In the rows, zero is written as 128.
Each path below is one point turned by a fixed rotation once a step. After each direction that follows a path, write how fast that rotation turns it, in deg/step (0 if it stays still).
Each turn is a multiple of 5 degrees from 10 to 175, or 0.
Each row of a path follows its step; steps can be skipped.
Path 1:
step 2: [142 133 125 129 137 125 130 125 126 135 125 123 118 129 118 119 129 132
 132 142 126 132 131 133 137 133 124 131 130 125 120 141 122 118 125 117
 132 131 130 135 139 127 117 131 121 131 120 122 132 127 129 130 132 126]
step 10: [128 134 131 129 128 131 125 126 120 129 121 126 119 119 126 120 135 130
 121 118 131 127 138 127 127 130 116 122 128 137 123 141 128 117 128 126
 109 127 119 125 135 129 123 128 123 136 122 130 136 133 129 125 136 124]
step 13: [130 140 133 129 123 123 125 129 126 132 119 135 133 129 128 134 125 134
 120 113 136 131 142 126 125 134 128 132 120 118 122 133 135 120 135 129
 124 135 128 131 136 121 133 132 139 123 122 131 134 121 119 135 131 123]
step 14: [137 131 118 124 130 132 138 128 129 132 138 117 138 121 131 123 137 137
 128 133 129 135 128 140 132 128 129 140 122 131 132 139 132 136 126 127
 125 130 128 127 123 135 130 135 142 131 126 124 131 122 127 137 121 121]
step 16: [131 121 132 121 133 128 117 130 124 129 129 129 138 122 127 130 136 119
 119 117 133 141 137 133 129 131 116 131 112 121 122 131 131 125 131 126
 117 129 133 124 134 127 125 127 127 125 134 122 121 129 131 125 114 130]
step 17: [132 132 126 114 135 139 122 128 135 132 124 124 125 128 126 119 119 131
 124 128 118 135 130 141 138 117 119 126 128 132 137 124 128 123 127 132
 128 121 131 122 131 134 132 131 136 138 133 124 142 121 133 127 129 126]
step 22: [141 138 132 131 132 129 123 122 134 132 128 131 123 122 129 126 123 129
 133 127 121 139 133 125 131 122 119 151 119 133 124 140 128 131 122 119
 124 127 121 129 130 126 131 122 127 125 129 124 118 125 126 131 127 118]
Speeds:
[128 126 130 127 126 127 128 127 129 129 124 130 131 128 127 128 129 123
 127 129 131 127 129 126 126 133 128 128 129 127 127 128 129 128 131 131
 125 130 129 128 129 128 126 128 128 128 127 128 128 126 129 130 133 130]
140
[132 129 127 129 131 126 126 128 125 127 126 127 128 129 129 129 131 127
 126 130 130 130 132 127 127 130 129 130 128 125 127 128 126 126 126 127
 126 126 128 130 124 128 129 129 127 126 129 128 129 126 126 124 129 129]
130
Path 2:
step 1: [135 123 137 135 128 134 124 136 120 115 124 130 133 133 132 120 125 136
 128 129 127 131 136 120 136 120 131 117 133 117 147 124 128 117 140 122
 128 137 134 135 129 123 126 130 128 125 119 121 127 131 131 133 117 123]
step 3: [129 123 121 124 127 124 124 115 133 133 127 128 132 136 116 142 129 137
 127 126 135 123 118 128 123 129 121 122 126 121 110 133 120 113 121 136
 124 121 128 120 131 129 123 123 127 124 132 120 141 119 125 125 127 131]
step 7: [130 140 123 132 132 126 126 121 126 122 125 134 132 130 133 136 130 124
 118 121 142 127 121 125 120 119 115 119 133 127 124 128 122 122 126 133
 121 133 127 138 133 135 122 138 144 129 118 132 132 141 130 117 130 123]
step 9: [121 119 132 122 133 137 120 133 139 128 136 123 126 130 125 129 125 130
 129 143 128 130 129 132 142 135 124 132 143 126 135 132 135 113 138 134
 135 133 124 126 125 127 131 123 124 116 122 118 128 124 129 140 120 134]
step 18: [123 143 121 135 122 132 127 133 135 124 121 124 114 129 120 128 126 126
 129 123 137 123 138 129 137 145 117 119 133 124 130 122 132 132 135 130
 136 126 129 123 138 142 126 116 128 132 119 129 134 128 133 134 129 125]
step 27: [118 127 120 142 124 134 123 150 123 126 130 128 129 124 126 124 137 132
 119 122 133 138 123 128 140 126 116 126 143 126 126 134 127 126 118 132
 124 128 131 135 131 130 134 132 131 123 128 122 132 117 135 122 129 123]
step 33: [132 131 128 135 122 125 124 126 116 138 121 123 132 137 131 129 126 122
 122 137 129 131 137 125 121 119 133 134 128 127 129 127 111 118 133 138
 131 129 138 134 126 140 133 117 140 116 130 132 132 125 132 137 127 118]
Speeds:
[126 125 130 129 131 128 128 128 128 128 130 128 127 125 128 129 129 128
 130 133 126 127 128 127 129 126 128 124 129 132 127 129 130 128 125 126
 128 126 128 130 132 129 131 129 127 126 129 128 129 127 130 127 128 130]
100
[126 131 131 126 128 127 125 130 129 129 130 126 130 129 128 127 129 130
 128 127 129 128 125 132 129 128 127 131 127 130 126 124 130 128 128 128
 128 129 129 128 127 125 130 130 127 127 129 127 128 125 129 125 124 125]
100
[127 129 130 128 127 126 128 129 129 128 130 128 127 129 130 127 125 128
 129 127 130 128 128 129 127 130 123 129 127 128 132 132 130 129 126 131
 129 128 124 129 129 131 125 132 127 126 128 129 127 127 129 128 130 126]
35
Path 3:
step 0: [127 137 125 125 122 134 125 121 122 114 131 135 116 127 132 124 133 136
 132 125 133 131 140 132 133 126 124 128 134 134 126 145 129 137 127 122
 128 111 131 135 125 130 121 119 131 118 131 143 120 137 123 128 115 131]
step 1: [119 138 126 118 129 131 131 123 128 123 137 137 136 131 131 139 117 131
 124 130 134 127 136 132 134 126 133 126 135 133 127 134 132 120 129 127
 123 119 144 126 119 136 123 126 143 122 142 134 121 129 114 121 121 128]
step 5: [120 128 133 125 127 132 123 135 123 130 132 121 126 121 137 126 131 127
 122 133 128 128 121 115 120 138 114 132 143 131 137 125 129 135 126 120
 131 120 137 129 132 129 129 116 137 127 147 130 138 117 120 133 119 125]
step 9: [115 130 136 106 135 136 129 124 123 129 132 126 122 115 124 133 123 131
 124 134 123 124 126 129 128 121 131 123 129 138 131 128 122 120 120 136
 123 123 136 133 134 123 120 113 139 123 120 129 126 127 137 124 114 129]
step 13: [127 125 124 119 128 136 123 120 125 126 129 129 127 114 133 112 138 130
 134 131 131 131 138 114 139 122 130 126 133 129 133 126 126 134 131 132
 137 130 125 133 126 124 127 127 123 129 135 132 133 118 119 129 103 137]
step 14: [121 134 128 122 122 137 125 130 126 119 136 131 141 119 140 129 134 135
 128 126 129 128 130 135 146 125 128 122 128 128 116 135 128 127 123 127
 144 137 133 131 127 131 122 119 124 135 138 131 130 115 120 129 116 122]
step 17: [130 127 134 121 131 134 139 115 128 133 124 126 137 125 124 116 124 133
 130 130 132 127 133 143 141 125 128 133 133 122 128 140 125 126 129 132
 118 130 137 123 128 134 123 112 130 118 133 140 136 121 136 128 117 118]
Speeds:
[128 133 125 133 129 127 127 125 129 125 127 127 130 129 127 129 129 129
 127 129 132 126 128 128 131 127 127 127 128 130 128 127 128 127 131 127
 130 130 128 128 130 128 130 128 128 125 128 129 126 127 129 127 125 127]
25
[126 129 127 126 129 128 125 128 125 127 126 131 127 129 131 130 128 127
 126 128 129 127 129 125 125 127 126 129 129 130 130 130 127 124 128 124
 128 125 126 130 124 127 130 127 130 126 129 128 127 130 128 129 130 127]
10
[126 127 130 129 129 128 127 129 131 126 128 127 134 128 128 125 131 128
 125 130 126 128 130 127 129 126 126 129 125 128 131 127 130 130 126 127
 127 129 128 128 125 126 127 128 127 130 130 127 127 128 125 129 129 129]
35
[129 129 128 128 124 128 128 129 127 125 125 129 126 129 129 125 129 126
 130 126 131 127 128 130 132 125 128 130 126 128 126 129 128 127 125 125
 126 130 126 128 128 125 126 126 125 129 129 126 129 128 129 128 129 125]
100
[126 126 129 128 131 128 126 130 128 126 129 131 128 128 129 126 126 129
 127 129 128 126 129 131 126 127 130 129 128 132 128 127 128 127 128 129
 129 131 131 128 129 131 127 131 128 130 126 125 126 130 131 129 125 125]
55
Path 4:
step 1: [133 134 129 131 138 117 128 131 131 122 134 134 121 138 130 127 125 125
 126 131 130 128 119 132 138 128 113 127 131 128 116 120 144 130 128 143
 131 125 132 126 124 120 138 131 130 135 132 137 127 129 130 120 131 118]
step 4: [129 141 132 116 128 133 124 128 131 122 136 125 117 137 127 114 118 123
 118 137 130 128 127 133 122 129 121 136 132 133 135 123 135 126 126 127
 123 126 123 114 127 119 134 131 123 132 136 138 129 135 123 121 125 132]
step 5: [124 124 131 126 119 134 127 134 133 107 115 121 128 121 130 132 129 136
 129 128 135 123 127 127 126 133 120 126 141 118 133 120 129 120 123 131
 121 121 127 126 133 130 142 123 125 130 132 138 135 134 130 122 124 132]
step 16: [113 140 121 124 122 133 129 137 123 123 132 136 127 137 131 129 124 135
 124 126 126 135 128 126 130 136 132 123 121 124 131 129 124 125 124 137
 135 131 129 116 133 146 136 118 125 139 125 126 128 126 139 126 133 131]
step 18: [122 123 122 134 140 128 134 136 125 136 117 134 126 128 133 129 120 135
 124 129 130 139 129 127 125 137 127 135 138 130 136 126 131 130 129 141
 122 124 127 118 122 137 124 137 115 122 134 127 131 125 129 112 131 130]
step 21: [123 118 125 136 132 129 120 121 130 131 124 120 133 135 127 120 120 137
 133 128 124 142 123 123 118 122 134 129 131 130 136 121 129 126 119 138
 132 135 123 133 125 127 134 134 114 138 126 132 120 133 127 114 129 122]
step 34: [132 130 117 126 134 129 123 135 129 119 132 130 118 134 127 134 122 124
 118 124 117 129 124 125 132 118 129 133 129 137 118 123 137 139 130 129
 137 134 124 118 132 121 132 124 124 132 126 139 135 124 128 112 117 127]
Speeds:
[129 130 127 126 131 131 128 130 126 129 128 128 128 128 128 131 131 130
 128 125 129 130 130 128 128 126 126 131 129 129 127 127 130 130 131 126
 128 126 129 126 128 130 125 132 127 128 128 127 125 127 127 129 125 127]
70
[128 129 130 126 128 128 127 126 129 129 124 129 131 129 132 127 126 125
 127 128 130 129 130 130 127 131 126 131 131 127 129 128 129 130 127 126
 128 129 128 128 129 128 127 131 127 125 128 131 131 129 127 130 131 128]
80
[126 126 127 124 125 128 129 126 125 128 127 128 129 128 125 130 129 131
 127 129 126 130 129 128 128 129 128 126 130 126 128 128 127 129 127 127
 128 127 129 131 130 131 127 127 132 128 128 132 126 132 131 129 128 130]
130
[127 129 129 130 126 129 129 130 128 127 128 127 123 127 129 130 126 127
 128 126 131 129 127 128 129 127 128 126 130 125 124 129 126 131 129 128
 127 128 130 126 129 126 129 132 129 132 127 128 130 131 131 129 129 129]
100
[128 128 128 124 131 129 127 127 131 128 127 128 125 128 130 127 129 125
 127 126 129 126 128 125 128 126 129 123 127 127 130 128 129 130 128 127
 130 127 127 130 125 128 128 128 128 130 128 133 125 127 127 127 129 126]
35
[129 126 128 132 128 128 126 130 126 126 124 127 128 127 129 130 125 126
 128 127 127 129 128 130 129 125 130 130 127 127 131 127 124 130 130 129
 126 129 125 129 128 131 126 127 129 127 126 130 127 127 126 125 127 127]
115
Path 5:
step 0: [128 137 140 131 118 127 144 120 131 138 132 127 132 133 114 124 124 126
 129 124 121 122 127 141 115 135 129 127 127 116 126 131 136 128 133 126
 128 141 131 122 130 135 125 126 127 125 131 120 130 122 126 125 133 125]
step 3: [119 124 129 127 129 135 128 115 124 130 123 127 129 134 133 131 118 135
 127 132 132 144 132 120 115 132 126 125 122 126 131 129 131 130 141 119
 143 121 135 136 132 125 127 125 124 132 128 114 131 131 121 133 124 124]
step 9: [121 123 137 128 129 137 130 132 137 128 129 126 116 133 137 134 126 129
 121 140 119 131 136 140 123 138 132 126 124 127 118 136 123 131 131 121
 135 122 127 133 125 125 135 127 131 112 130 124 129 120 129 127 136 119]
step 18: [126 129 130 132 125 133 145 124 128 136 132 127 127 139 128 120 122 146
 129 122 131 113 136 136 129 120 124 128 115 125 122 128 131 130 130 117
 133 137 127 129 131 128 122 129 135 127 126 131 132 130 118 126 133 124]
step 20: [129 136 141 139 117 131 134 129 126 133 131 140 129 122 135 127 124 125
 130 127 134 138 136 128 116 138 135 129 132 115 124 132 134 125 138 121
 137 124 130 126 129 138 137 123 122 126 126 125 133 126 130 133 128 120]
step 27: [116 129 127 130 125 133 134 125 133 124 124 137 135 137 136 133 121 133
 134 136 123 134 133 125 124 139 129 137 119 127 126 129 135 133 126 129
 128 131 137 124 126 135 138 120 129 127 130 118 136 115 127 120 137 116]
step 31: [120 141 128 136 128 132 134 115 133 128 120 127 135 126 142 124 134 130
 134 123 139 124 138 127 128 134 118 130 120 127 129 130 133 125 139 119
 136 137 135 127 136 128 119 133 124 128 139 124 131 130 127 130 128 123]
Speeds:
[125 126 131 131 128 128 126 128 126 126 127 128 127 128 130 130 129 127
 128 129 129 133 132 131 130 128 130 130 129 128 129 129 125 127 129 128
 129 130 129 127 130 129 128 135 128 128 129 127 130 128 129 131 126 127]
65
[126 129 131 129 128 125 131 125 126 128 127 127 127 125 130 126 128 127
 128 130 131 126 129 129 130 129 128 125 128 126 127 127 130 128 128 132
 127 127 128 130 131 129 127 128 130 130 129 130 127 131 129 127 130 125]
60
[124 131 126 126 129 131 130 129 125 129 130 127 128 128 128 128 129 128
 130 129 126 127 130 127 131 129 125 128 124 127 126 129 126 128 128 128
 123 130 131 129 126 128 128 129 127 125 128 129 129 129 130 130 131 129]
85
[128 129 125 128 127 126 125 127 127 128 128 125 129 124 130 129 128 126
 130 124 127 127 130 129 127 128 126 128 126 128 130 125 125 129 127 127
 128 129 126 130 129 123 131 128 126 129 130 127 128 129 131 126 125 128]
40
[127 129 129 127 125 128 129 129 128 130 125 128 126 126 124 129 127 128
 126 128 130 127 127 129 126 133 128 132 130 126 129 128 126 126 129 129
 126 125 125 126 129 129 128 128 124 125 128 127 127 129 128 129 130 130]
90
Path 6:
step 3: [126 135 133 118 131 123 131 135 133 120 123 132 140 132 125 122 125 130
 126 131 134 138 119 130 136 121 121 122 125 123 136 132 117 138 128 133
 134 131 135 128 121 128 124 137 123 127 118 126 129 139 146 135 133 127]
step 8: [126 129 132 122 125 116 143 130 137 128 125 125 136 124 127 123 124 118
 130 130 131 139 123 123 139 127 129 134 124 121 145 131 129 133 123 129
 143 135 128 121 126 129 118 124 123 129 128 121 123 133 135 128 115 128]
step 12: [122 121 133 117 124 128 132 128 125 127 125 134 133 135 134 136 131 121
 136 128 122 130 120 127 130 120 139 142 132 131 136 121 125 137 128 127
 116 122 123 121 118 133 118 131 112 125 133 137 134 124 129 122 123 133]
step 19: [120 130 136 116 129 126 135 131 130 116 129 133 135 123 134 130 130 115
 143 131 132 137 123 128 134 124 124 128 133 129 135 132 112 127 125 134
 128 129 127 124 131 134 125 136 113 135 118 123 127 124 136 132 119 131]
step 20: [119 124 120 120 121 126 124 114 128 128 122 140 133 125 120 122 138 113
 127 131 131 128 130 128 132 139 130 135 129 127 134 129 120 137 122 121
 124 136 120 117 124 137 135 119 127 129 126 126 125 136 131 116 126 131]
step 21: [136 142 136 121 118 123 133 133 131 125 118 130 130 140 117 125 138 126
 128 125 133 138 122 118 126 130 124 135 121 129 134 132 122 130 124 120
 138 124 125 121 128 123 132 138 133 127 119 131 123 127 133 118 120 124]
step 33: [128 123 138 109 122 127 129 126 137 125 121 129 139 133 132 131 132 122
 134 128 128 133 117 126 124 125 127 136 127 132 135 121 128 129 129 120
 120 136 132 111 122 134 127 124 117 118 132 119 119 129 129 129 122 128]
Speeds:
[127 126 125 127 128 128 128 127 127 124 127 126 129 128 127 125 130 128
 127 127 131 130 125 129 128 127 125 126 128 130 124 129 126 126 127 128
 125 129 131 128 128 132 130 129 128 127 129 128 125 128 130 131 128 128]
25
[128 132 127 128 125 129 131 127 128 128 125 133 130 128 126 132 131 127
 127 128 130 127 128 130 125 127 129 125 125 130 128 128 130 129 128 127
 127 127 129 129 127 128 126 127 127 127 129 127 129 126 130 130 128 129]
35
[129 127 126 127 124 129 126 130 129 130 127 126 128 132 130 129 126 131
 127 130 126 131 126 127 129 129 130 128 127 132 127 129 129 128 127 127
 129 126 129 125 126 128 125 129 128 129 132 129 128 126 129 127 128 129]
70
[129 128 129 128 129 128 129 123 129 128 125 126 124 132 128 128 127 126
 128 129 131 129 128 126 125 126 126 130 126 129 129 123 130 129 129 127
 128 131 128 127 129 126 128 128 130 128 130 131 124 128 128 127 126 126]
90
Path 7:
step 1: [133 122 128 132 135 130 127 135 122 130 121 142 132 117 133 131 129 127
 118 129 125 122 125 116 139 127 123 130 141 128 141 135 126 130 121 120
 120 130 125 127 136 120 130 126 127 122 135 119 127 124 139 132 127 115]
step 6: [122 137 127 129 125 126 128 137 135 124 120 133 123 127 130 138 126 134
 118 129 139 142 123 121 136 131 136 125 133 128 126 123 118 133 124 125
 128 133 123 126 136 118 143 136 131 117 124 131 132 119 123 134 124 136]
step 8: [127 126 134 130 137 123 138 121 126 130 129 124 130 118 129 124 128 115
 123 131 137 115 128 130 142 131 140 139 124 136 130 137 136 125 131 131
 128 125 122 143 133 130 124 126 137 130 124 128 138 124 123 124 130 138]
step 15: [118 124 126 125 132 123 129 131 128 122 126 127 126 133 113 124 139 131
 133 136 126 118 128 127 128 133 143 128 120 127 131 128 131 125 115 119
 120 142 131 119 132 123 131 130 138 122 136 139 118 132 120 125 128 125]
step 16: [120 122 123 131 135 129 117 120 125 116 123 125 132 125 140 118 124 133
 133 122 122 118 129 123 120 118 129 135 123 127 124 118 134 121 116 123
 116 131 128 132 130 119 125 129 132 131 126 121 122 138 124 134 134 133]
step 30: [126 113 128 126 139 126 134 125 127 125 134 133 127 133 132 119 140 120
 133 127 146 126 137 127 128 129 132 136 128 127 141 121 127 132 141 135
 132 133 124 129 121 132 121 130 116 123 126 134 125 136 126 131 131 137]
step 35: [136 113 123 131 133 131 129 125 124 130 118 125 132 119 136 134 129 127
 125 129 129 123 121 125 132 135 138 134 132 131 125 132 134 120 135 132
 132 140 134 141 141 127 124 127 122 129 128 133 116 138 139 132 137 122]
Speeds:
[128 129 128 130 128 129 126 127 130 127 127 127 127 126 127 128 129 131
 123 131 127 128 127 130 128 129 128 127 123 127 126 128 129 129 126 128
 131 132 130 129 126 127 131 128 128 130 130 130 131 129 128 127 124 128]
160
[126 130 130 129 128 124 132 130 131 128 128 129 131 127 128 131 129 129
 129 129 129 126 130 128 126 128 130 128 125 126 130 126 130 131 128 130
 129 124 127 129 125 129 129 129 128 128 125 129 128 128 130 127 127 130]
20
[128 127 128 128 131 126 127 129 126 129 130 128 126 128 128 130 126 125
 127 130 129 127 127 130 130 126 130 127 130 132 132 129 128 128 130 129
 129 128 132 128 126 130 128 125 129 131 129 132 128 130 128 131 127 129]
65
